In the data rows, 128 means zero.
Here are some points, one per row:
[ 84 118 123 101 119 162 125  97 123 224 129 115 139 119 124 114 188  96
 130 189 167 134 112 105 132 119 158  63 141 132 143 109 104 182 104 120
 103 101 144  55 170 169 106 169  47 148  58 154 141 145 130 103 172 133
 197 153 184 121 196 118 183 104 110 115]
[123  53 103 151 116 134  95 124 104 127  92  88 156 118 186 156 143 129
 168 203 112 106 113 103 146 123 151 109 142 104  78 187 147 141 109 128
 128  50 141 135 119  78 208 163 198  85 206 166 117 140  51  98 143  81
 115 160 118 100 167  93  89 141 140 100]
[ 87 145 129 149 178 180  93  90 155 143  78 100 169 165 139 194 172  90
  65  93 141 146 184 104 138  91 153  67  55 149 120  70 116 207 129  94
 134 225  95 152 118 112 199 126 163 213 220  98 167 121 133 164  50 158
 157  95 110 105 142 126 214 116 151  66]
[119 111 185 184 168 150 150 158 165 116 110 137 150 161 156 139 175 138
  70 163 127 155 124 199 135 103 136 163 123 126 130  66 158  89 110 133
 145 119  52 102 166 106  94 163 145 142  79 157 101  70  23 199  76 146
 152 138 171 158 123  55 123 219 150 173]
[141 154 181 125 178 115  42  64  86 146 101  59  73 146 129 230 110  62
 179 152 126 101 110 158 175 158 116  64 137 126 102 152 143  81 118  97
 130 101 176 220 174 124  89 103 139 104  85  81 138  91 182  81 144  89
  96  88 147 152 130 118 150 115  93 117]
[100  49 108 143 101 149 130 166 107 135 106 106 112 118 148 162 125 158
 185 165 183  87 179 110 159 138  78  97 174 142 120  79  63 154 136 157
 177 133  93 136 104 149 209 218 148  50  45 107 129 128  78 166 110 160
 132  12 155 115 119 152  45 111  87 145]
[159  80 188   0 110 110 144  71 121  84 199 132  89  86 173  83 121 130
 139 131 143 207  29  99  79 186 133 168  78 132 140 155  86 107 129 114
 101 163 138 149 120 116 164 185 178 158 152  66 178 121  35 116 120 143
 184 123  43 136 121 129 196 164 118 152]
[255 182 129 145 205 153 125  73 164 157 116 145 134 137 158 108 181 190
 133 113 173 124 135 164  76 173 116 104 109 154 155  90 186  86 134 168
 124 125 137  90 136 203 152 156 171 117 156  83 111 173 130  77 112 168
 145 255 165  79 152 139  91 143 165 131]
[ 87 146 111  91 110 186 212  76 210 187 118 139 123 101 109  69 155 187
 112 133 150 112 101 125 166 156 136 158 209 100 133 113 210 128  98 123
 179 189 137 198 149 137 101  77 127 125 115 131  94 154 123  97  75 169
 142  90 124 160 144  57 121 115  99  66]
[121 154 133 195  90 136 106 154  74 150  92 147 126 123 124 142 147 107
  74  73 139 139 122  70 115  90  74 255  46 115 114 105 109  56 132 115
 183 192 187 150 135 164 104 127  88 145  82 109 117 233 106  87 130 120
 130 187  99  83 181 180 181 172 225  90]
[ 78 101  98 209  90 120 138  70 188 139 184 177 103 203  99 128 150 131
  81 132 111  23  46 119 114 173  92 157 111 143  44 177 124 130 201  88
  12 107 123  96 122 103 106 128 119 102 122 116  97 110 125 110 104 137
 152  81  80 141  87 132 125 114 100 167]
[230 105 112 131 111 154 142 158 147 113 122 177 127 156 193 179 147 138
 126  78 155 194  98 141 131 135 152  49  36 173 126 120 185 199 125 192
 175 132 129 114  71 151 130 117  76 181 123 113  93 135 149  94 145 108
 138 146 138 146 179 113 156 174  85 122]
[133 116  45  66 193 185 106 105  90 181  69 128  92  96 135 141  97 141
  52 123 116 126 142 117 101 117  93 120 139  94 101 132 145 148 168 150
 159  67 163  95 172 180  55 123  84 108 149 111 142 100 121  94  79 114
 117 150  93 195  52 120 200 132 133 161]
[118 113  53 146 192  65 167  96 164  41 112 194 144 137 171 175 135 149
 124 157 177 149 159 102 133 113 119 111 152  88 114 104  60 174  87 161
  70 135 209 139 134  85 118  59 161 115 150 157 115  89 102 125 212 118
 125 110 126 127 244 148 148  60 125 165]
[114 156 119 131 138 131 161 164 144 144 187 153 149  46 151 136 120  97
 103 156 155 118 112 125 207 160 108 165 198 174  86 142 101 145 142 138
  76 101  55 108 151 137 157  79 170 149  60 128 156  72 194  88  82 122
 103 157  66  90 139 105 132 127 132  89]
[ 37  84 170 136 175 181 203 129 171  95 141  65 177  88 152  68 164 120
 193 116 118 133 120  54  85 135 108 147 117 202 115 115 111 175  60 120
  99  49 131 183  78 131  75 139 197 160 163 223 135 120 150  82 141 140
 117  71 165 171  69 172 112 146 121 125]
[144 218 151  79  50   4 162 167  75 150  97 139  78 116  75 158 103 211
 129 160 178  75 147 165  53  79  84 182  85  69 192 176 139 152  82  98
 196 137 145 120  69 168 142 173 169 182 137 153 107  96 118  86 143 118
 173 151 169 167 144 140 108 145 178 109]
[205  66 157 114 108 124 161 145 209 157  56 183 159 158  80 135  83 109
 135 132 153 140 147 135 155 127 177 181  98 145 165  70 129 119  81 121
 165 115 130 121  63  81 115 162 173 149 159 148 192  84  76  55 195 189
 101 196 173  92  60 127 123 109 116 129]
[104  57 180 113  79 137  56  79  89  69  91 139 156 122 126 109 148 164
 156 108 196 122 175 140 151 192  89 125 130  90 227 105 115 154 164 117
 177 135  72 145 100  62 126 108  85 123 166 145  72 109 209 176 137 125
 149 144 152 144  78  96 129 159 199 148]
[168 109 127 136 119 124 169 148 153  70 149  70 167  64 198 124 130 132
 134 133 214 106 221 130 167 137 181  53  68 150 140 159 135  86  90  86
 143 132 182 178 118 129  79 213 115 118 143 134  82 140 112 175 132 133
 137 183  88 118  76 150 137  93  86 132]
[ 62 162  52 100  64 192 176 144  36 129 175 148 151 145 122 110 174 105
 148  57 129 171 156 112  85  80 177 168  72 126 150 108 157  96 138 121
 132 123 178 121  88  54 133  89 174 208 111  67  89  36 135 152 139 197
 183 154 119  94 132 158  98 159 125  60]
[124 108 154  80  84 159 116 169 112 134 158 117 198  78 152 165 135  63
 133 104  54  92 184 104 119 121 159 187  71  93 194 179 104  35 197 135
 135 161  57 144 101 175  88  91 100 124 194 109  89 111 110 140 132 103
 104 102 218 137 182  94 109  88 144 139]
[125 151 161 126 149  72 159 176  24 130 159 160 119 125  62 125 128 135
 218 187  45  83 155 231  71 135  67 141   5 141 123 161 134 173 144 100
 170 139 133 131 122 138  92  63  86  47 144 119 171 124 102 124 147 144
  91 115  88  44 168 156 138 144 135 125]
[120 176 158 120 112 154 129 138 201 106  67 161  81  92  93 178 101 166
 130 128  75 147  65 132 160  56  98  96 135 142 109 105 206 108 149 212
 156  99 128 125 153 140 128 255 141 132 147 121  66 158 156 160 168 168
 156  81  91  87 104 113 184 173 155 145]
[131 128 133 220 114 140 124 137 122 137 147  79  34  79  98 199 151  99
  71 107 189 123 119 102  83 145 243  84 180 130 166 109  99 163 112 169
 119 131 151 120 107 115  33 114 150  98 169 138 173 170 128 153 158 116
  22 120 168 112 100 108  56 158 136  88]
[114  69  14 146 149  95  70 196 145 176 156  58 145 131 140 126 179 108
 103 130 129 117  96 196 164  81 174 120 152 125 106  94 127  91  95 187
 111 209  58 152 164 101 131  89 147 106 142 139 197 161 180 125 145  58
 173 113 166  89 127 186  95 122 117 167]
[102 141  39 110  86 152  84 136 179 100  81 164  87 136 136 131  27 156
 196 106  75 169 201 182  77 133 155 182 115 127  92 158 167 146 130  28
  77 120  87  95 124  60 102 171 119 103  86 114 119 190 165 198 134 105
 124 119 156 169 151  85 187 114 171 128]
[122  98 132 140 164 110 140 140 154 105 141 159 100 145 123 162  71  69
 124 145 114 181 107  76  51 139  88  76 183 145 142 170 126  78 127 125
 186 105  92 152 116  91 155 105  74 162 143 154 121 129 102 150  68 156
 213 152  83 126 157 116 124  76 134 164]
[185 107 103 174 206 143 197  60 137 149 126  58 194  74 152 114 143 180
 150 206 112 140  50  80 139  75  82 202 132 105 219 243 123 181 137  93
 107 156  60 105 114  21 127 122  79 131 105  72 175  91  98 191 146 149
 118  54 120 167  60 147  52  98 178  45]
[136 152 186 183  63 134 110 171 124 168 109 172 124  60 110 103 176 103
 188  73 134 180 194 105  34  90  10 194 138  93 150 152 203  93 151 121
  71 116 193 122 105 119 116  99 152 173 156  77 128 108 116 183 110 116
  96  96  91  89 135 130 208 108  35 110]
[143 128 150 146 174 187  93 119 113 153 164  93 119 126   9  53  72 218
 127 171  66 130 125  95 210 177 150 118 135 116 103 176 139  75  89 157
 130 104 115 142  72 182 143 142 110 128 109 134 158 106  68 172 123  98
 159 136 112 182 174 123 138 125 166 179]
[236 126 119  71 166  58 166 120  83 126 135 142 153 197  45  97  95  62
 130 103 107 163 135 151 148 128 174  80 121 106 110 176  82 105 101  85
 148 138 150  44 142 106 140  97 186 153 111 194  57 237 154 122 112  93
  26 114 118  90 141 161  87 142 112 213]
[137 226  86 136 130 115 100 172 167  33 167  36 118 203 158  40 143  85
 109 108  95 112  99 130 165 172  72 129 144 102 171 117 107 129 151 138
 195  62 102 104 154 132 156 156 132 123 132 138 215 154  75 105 150 122
 146 140  98 157 125 102 133 113 109 128]
[136 160 108 189 135 168 172 102  69 110 130 217 151 105 170 126 113 142
  97 181 105 167 119 138 147 110 120 112 194 117 111 119 113  87 248  94
  62 143 138 184 148 131 163 157  89 140 124 129 185 160 128 128  94 138
 143  69 172 173 136 125 104 171  91 137]
[143 187 123 120 150  77  77 166 107 176 129 109 167 200 142  65 123 158
  67 129  58 186 151 143 125 124 179 119 186 178 111 124 101 170 109 198
  52 129  88 166 167 116 173 108  95 106 116 126  74 138  89  54 169 118
  77 180 117 100 108 138 138 118 110 132]
[116 142 175 148 118 135 168 138 140 228 179 102 151 166 199 141 151 157
 149  45 189 145  71 163 168  88 185 182 173 118 121 136 149 183 146 138
 139 122 182 128 187 173 154 141 122 102 158 170 199  67 157 134  90 186
 139 116  82 172 129 169 102  73 180 154]
[ 84  95 160 102 163  83  95 154 196 109  19 128 110  81 130  93 138 147
 109 148 100 217  74  71 174 157 107 112  26 103 124 168  81 137 161 103
 115  46 181 165 125 170 115 131 138  94 136  70 119 140 167 182  72 142
 175 136 122 123 165 100  67 123  61  81]
[172 107 166  94 165 111 133 160 151  84  79 144 182 167  97 160 105 117
 180  86 159 105 190 132  99 129 180 172 118  33 164 140 115  57  95 166
  97 127 148  62 116 176 120 128  85 147 156 182 105 157 125 114 146 102
 176  98 133  78  39 115 121 182  99  16]
[136  77 127 151 142 166 159 140  97 129 159 131  46 140 139  85  92 164
 157 186  82 117  98 143 110 139  62  63  88  55  57  85  63 113  71  96
 154 125 130 140 173 111 141 159 147 143 154 196  84  87 144 134 156  40
  87 167 127 165 103 103  94  69  97  67]
[ 75 163 120 121  80 165 122  46 221 116 185 148 109 128 108 181 144 148
 196 206  89 113  83  92 135 122 104 154 173 153 135 105 128 157 147 123
 176 203 143  72 106 148 171 119  54  87 116 116 114  78 123 178  62 116
 100 188  98 240  96 216 148 159 144 133]
[131  90 183 169 122 111  74 137 137  87  22 207 147  56 156 144 143  83
  93  79 101  63 166 127 127 103 155  35 172 177  92  90 226 185  94 125
 100 142 189 112 172 186  94 108  98 192 141  32 135 129 129 141 205  83
  65  98 131 134  49 130   0 104 191  94]
Along one direction, these points spread out more than along any other. Take the direction at right angles to it along which they spread out most. Go by this last direction. For each point below, how far along it does it lie, from 0 to 99? The average is 50, and the first point in the table lies past the average. One standard deviation of the points above along it is 16.
[125 151 161 126 149  72 159 176  24 130 159 160 119 125  62 125 128 135
 218 187  45  83 155 231  71 135  67 141   5 141 123 161 134 173 144 100
 170 139 133 131 122 138  92  63  86  47 144 119 171 124 102 124 147 144
  91 115  88  44 168 156 138 144 135 125] 34
[172 107 166  94 165 111 133 160 151  84  79 144 182 167  97 160 105 117
 180  86 159 105 190 132  99 129 180 172 118  33 164 140 115  57  95 166
  97 127 148  62 116 176 120 128  85 147 156 182 105 157 125 114 146 102
 176  98 133  78  39 115 121 182  99  16] 54
[123  53 103 151 116 134  95 124 104 127  92  88 156 118 186 156 143 129
 168 203 112 106 113 103 146 123 151 109 142 104  78 187 147 141 109 128
 128  50 141 135 119  78 208 163 198  85 206 166 117 140  51  98 143  81
 115 160 118 100 167  93  89 141 140 100] 65
[230 105 112 131 111 154 142 158 147 113 122 177 127 156 193 179 147 138
 126  78 155 194  98 141 131 135 152  49  36 173 126 120 185 199 125 192
 175 132 129 114  71 151 130 117  76 181 123 113  93 135 149  94 145 108
 138 146 138 146 179 113 156 174  85 122] 58
[120 176 158 120 112 154 129 138 201 106  67 161  81  92  93 178 101 166
 130 128  75 147  65 132 160  56  98  96 135 142 109 105 206 108 149 212
 156  99 128 125 153 140 128 255 141 132 147 121  66 158 156 160 168 168
 156  81  91  87 104 113 184 173 155 145] 45
[102 141  39 110  86 152  84 136 179 100  81 164  87 136 136 131  27 156
 196 106  75 169 201 182  77 133 155 182 115 127  92 158 167 146 130  28
  77 120  87  95 124  60 102 171 119 103  86 114 119 190 165 198 134 105
 124 119 156 169 151  85 187 114 171 128] 38
[143 187 123 120 150  77  77 166 107 176 129 109 167 200 142  65 123 158
  67 129  58 186 151 143 125 124 179 119 186 178 111 124 101 170 109 198
  52 129  88 166 167 116 173 108  95 106 116 126  74 138  89  54 169 118
  77 180 117 100 108 138 138 118 110 132] 71
[116 142 175 148 118 135 168 138 140 228 179 102 151 166 199 141 151 157
 149  45 189 145  71 163 168  88 185 182 173 118 121 136 149 183 146 138
 139 122 182 128 187 173 154 141 122 102 158 170 199  67 157 134  90 186
 139 116  82 172 129 169 102  73 180 154] 50
[ 87 145 129 149 178 180  93  90 155 143  78 100 169 165 139 194 172  90
  65  93 141 146 184 104 138  91 153  67  55 149 120  70 116 207 129  94
 134 225  95 152 118 112 199 126 163 213 220  98 167 121 133 164  50 158
 157  95 110 105 142 126 214 116 151  66] 52
[168 109 127 136 119 124 169 148 153  70 149  70 167  64 198 124 130 132
 134 133 214 106 221 130 167 137 181  53  68 150 140 159 135  86  90  86
 143 132 182 178 118 129  79 213 115 118 143 134  82 140 112 175 132 133
 137 183  88 118  76 150 137  93  86 132] 61
[ 78 101  98 209  90 120 138  70 188 139 184 177 103 203  99 128 150 131
  81 132 111  23  46 119 114 173  92 157 111 143  44 177 124 130 201  88
  12 107 123  96 122 103 106 128 119 102 122 116  97 110 125 110 104 137
 152  81  80 141  87 132 125 114 100 167] 42
[ 84 118 123 101 119 162 125  97 123 224 129 115 139 119 124 114 188  96
 130 189 167 134 112 105 132 119 158  63 141 132 143 109 104 182 104 120
 103 101 144  55 170 169 106 169  47 148  58 154 141 145 130 103 172 133
 197 153 184 121 196 118 183 104 110 115] 58
[ 75 163 120 121  80 165 122  46 221 116 185 148 109 128 108 181 144 148
 196 206  89 113  83  92 135 122 104 154 173 153 135 105 128 157 147 123
 176 203 143  72 106 148 171 119  54  87 116 116 114  78 123 178  62 116
 100 188  98 240  96 216 148 159 144 133] 28
[159  80 188   0 110 110 144  71 121  84 199 132  89  86 173  83 121 130
 139 131 143 207  29  99  79 186 133 168  78 132 140 155  86 107 129 114
 101 163 138 149 120 116 164 185 178 158 152  66 178 121  35 116 120 143
 184 123  43 136 121 129 196 164 118 152] 20
